[[134 119 127 130 147]
 [135 119 127 128 147]
 [138 105 133 132 157]]
=>
[[135 119 127]
 [138 105 133]]

[[134 110 100 130]
 [136 140 141 135]
 [118 127 146 138]]
=>
[[136 140 141]
 [118 127 146]]

[[101 146 113]
 [145 141 112]
 [127 124 115]
 [117 140 124]
 [129 138 132]]
=>
[[145 141 112]
 [127 124 115]]

[[124 124 110 121]
 [149 150 121 133]
 [140 131 104 104]
 [111 110 105 104]]
=>
[[149 150 121]
 [140 131 104]]

[[150 126 138]
 [106 130 121]
 [147 104 124]
 [147 116 118]]
=>
[[106 130 121]
 [147 104 124]]

[[130 148 147 120]
 [148 133 126 135]
 [149 132 107 133]]
=>
[[148 133 126]
 [149 132 107]]

[[136 123 126 132 140]
 [120 144 125 122 123]
 [133 114 116 124 104]
 [118 116 110 132 131]]
=>
[[120 144 125]
 [133 114 116]]
---
[[146 115 119 146 116 119 112 114 116 147 149 114 148]
 [113 148 149 112 148 149 145 130 118 120 119 146 116]
 [116 141 141 114 139 142 138 128 126 123 120 139 118]
 [140 127 131 136 125 131 122 122 121 142 141 125 141]
 [142 130 135 141 130 134 126 121 115 144 146 129 145]
 [148 113 118 148 113 117 109 109 116 151 152 112 150]]
=>
[[148 114 149 147 116 114 112 119 116 146 119 115 146]
 [116 146 119 120 118 130 145 149 148 112 149 148 113]
 [118 139 120 123 126 128 138 142 139 114 141 141 116]
 [141 125 141 142 121 122 122 131 125 136 131 127 140]
 [145 129 146 144 115 121 126 134 130 141 135 130 142]
 [150 112 152 151 116 109 109 117 113 148 118 113 148]]

[[112 113 131 124 142 112 119 120 115 126 124 120 136]
 [103 111 132 144 113 121 127 119 131 118 135 133 126]
 [119 127 118 144 124 153 109 134 125 118 127 136 116]]
=>
[[136 120 124 126 115 120 119 112 142 124 131 113 112]
 [126 133 135 118 131 119 127 121 113 144 132 111 103]
 [116 136 127 118 125 134 109 153 124 144 118 127 119]]

[[137 121 125 136 128 131 127 123 126 125 129 128 125 126 127]
 [131 122 129 122 124 128 130 128 129 129 127 130 129 127 129]
 [149 104 127 131 123 129 134 128 131 127 126 132 127 127 128]
 [124 132 127 134 129 126 123 124 125 127 127 126 128 133 127]]
=>
[[127 126 125 128 129 125 126 123 127 131 128 136 125 121 137]
 [129 127 129 130 127 129 129 128 130 128 124 122 129 122 131]
 [128 127 127 132 126 127 131 128 134 129 123 131 127 104 149]
 [127 133 128 126 127 127 125 124 123 126 129 134 127 132 124]]

[[127 128 127 128 129]
 [129 129 126 128 129]
 [139 151 123 139 127]
 [126 129 127 129 128]]
=>
[[129 128 127 128 127]
 [129 128 126 129 129]
 [127 139 123 151 139]
 [128 129 127 129 126]]

[[143 120 143 129 123 125 130 126]
 [150 130 123 131 132 124 121 129]
 [103 125 138 122 119 130 137 124]
 [154 119 143 130 125 124 128 127]
 [154 124 137 131 126 123 121 126]
 [104 135 139 122 115 126 118 117]
 [115 124 133 124 123 130 137 126]
 [110 127 143 123 117 127 129 121]
 [150 130 120 131 132 124 121 129]
 [112 138 123 125 123 126 118 121]
 [122 129 135 125 122 126 125 123]]
=>
[[126 130 125 123 129 143 120 143]
 [129 121 124 132 131 123 130 150]
 [124 137 130 119 122 138 125 103]
 [127 128 124 125 130 143 119 154]
 [126 121 123 126 131 137 124 154]
 [117 118 126 115 122 139 135 104]
 [126 137 130 123 124 133 124 115]
 [121 129 127 117 123 143 127 110]
 [129 121 124 132 131 120 130 150]
 [121 118 126 123 125 123 138 112]
 [123 125 126 122 125 135 129 122]]

[[122 130 134 148]
 [114 120 144 135]
 [129 131 121 152]
 [114 111 132 101]
 [113 113 140 124]
 [122 130 133 148]
 [139 147 149 121]]
=>
[[148 134 130 122]
 [135 144 120 114]
 [152 121 131 129]
 [101 132 111 114]
 [124 140 113 113]
 [148 133 130 122]
 [121 149 147 139]]

[[109 122 133 118 142 105 139]
 [139 116 115 131 110 128 106]
 [139 149 121 121 106 138 143]
 [139 141 131 104 138 138 143]
 [109 122 131 118 142 105 139]
 [109 122 131 118 142 105 139]]
=>
[[139 105 142 118 133 122 109]
 [106 128 110 131 115 116 139]
 [143 138 106 121 121 149 139]
 [143 138 138 104 131 141 139]
 [139 105 142 118 131 122 109]
 [139 105 142 118 131 122 109]]
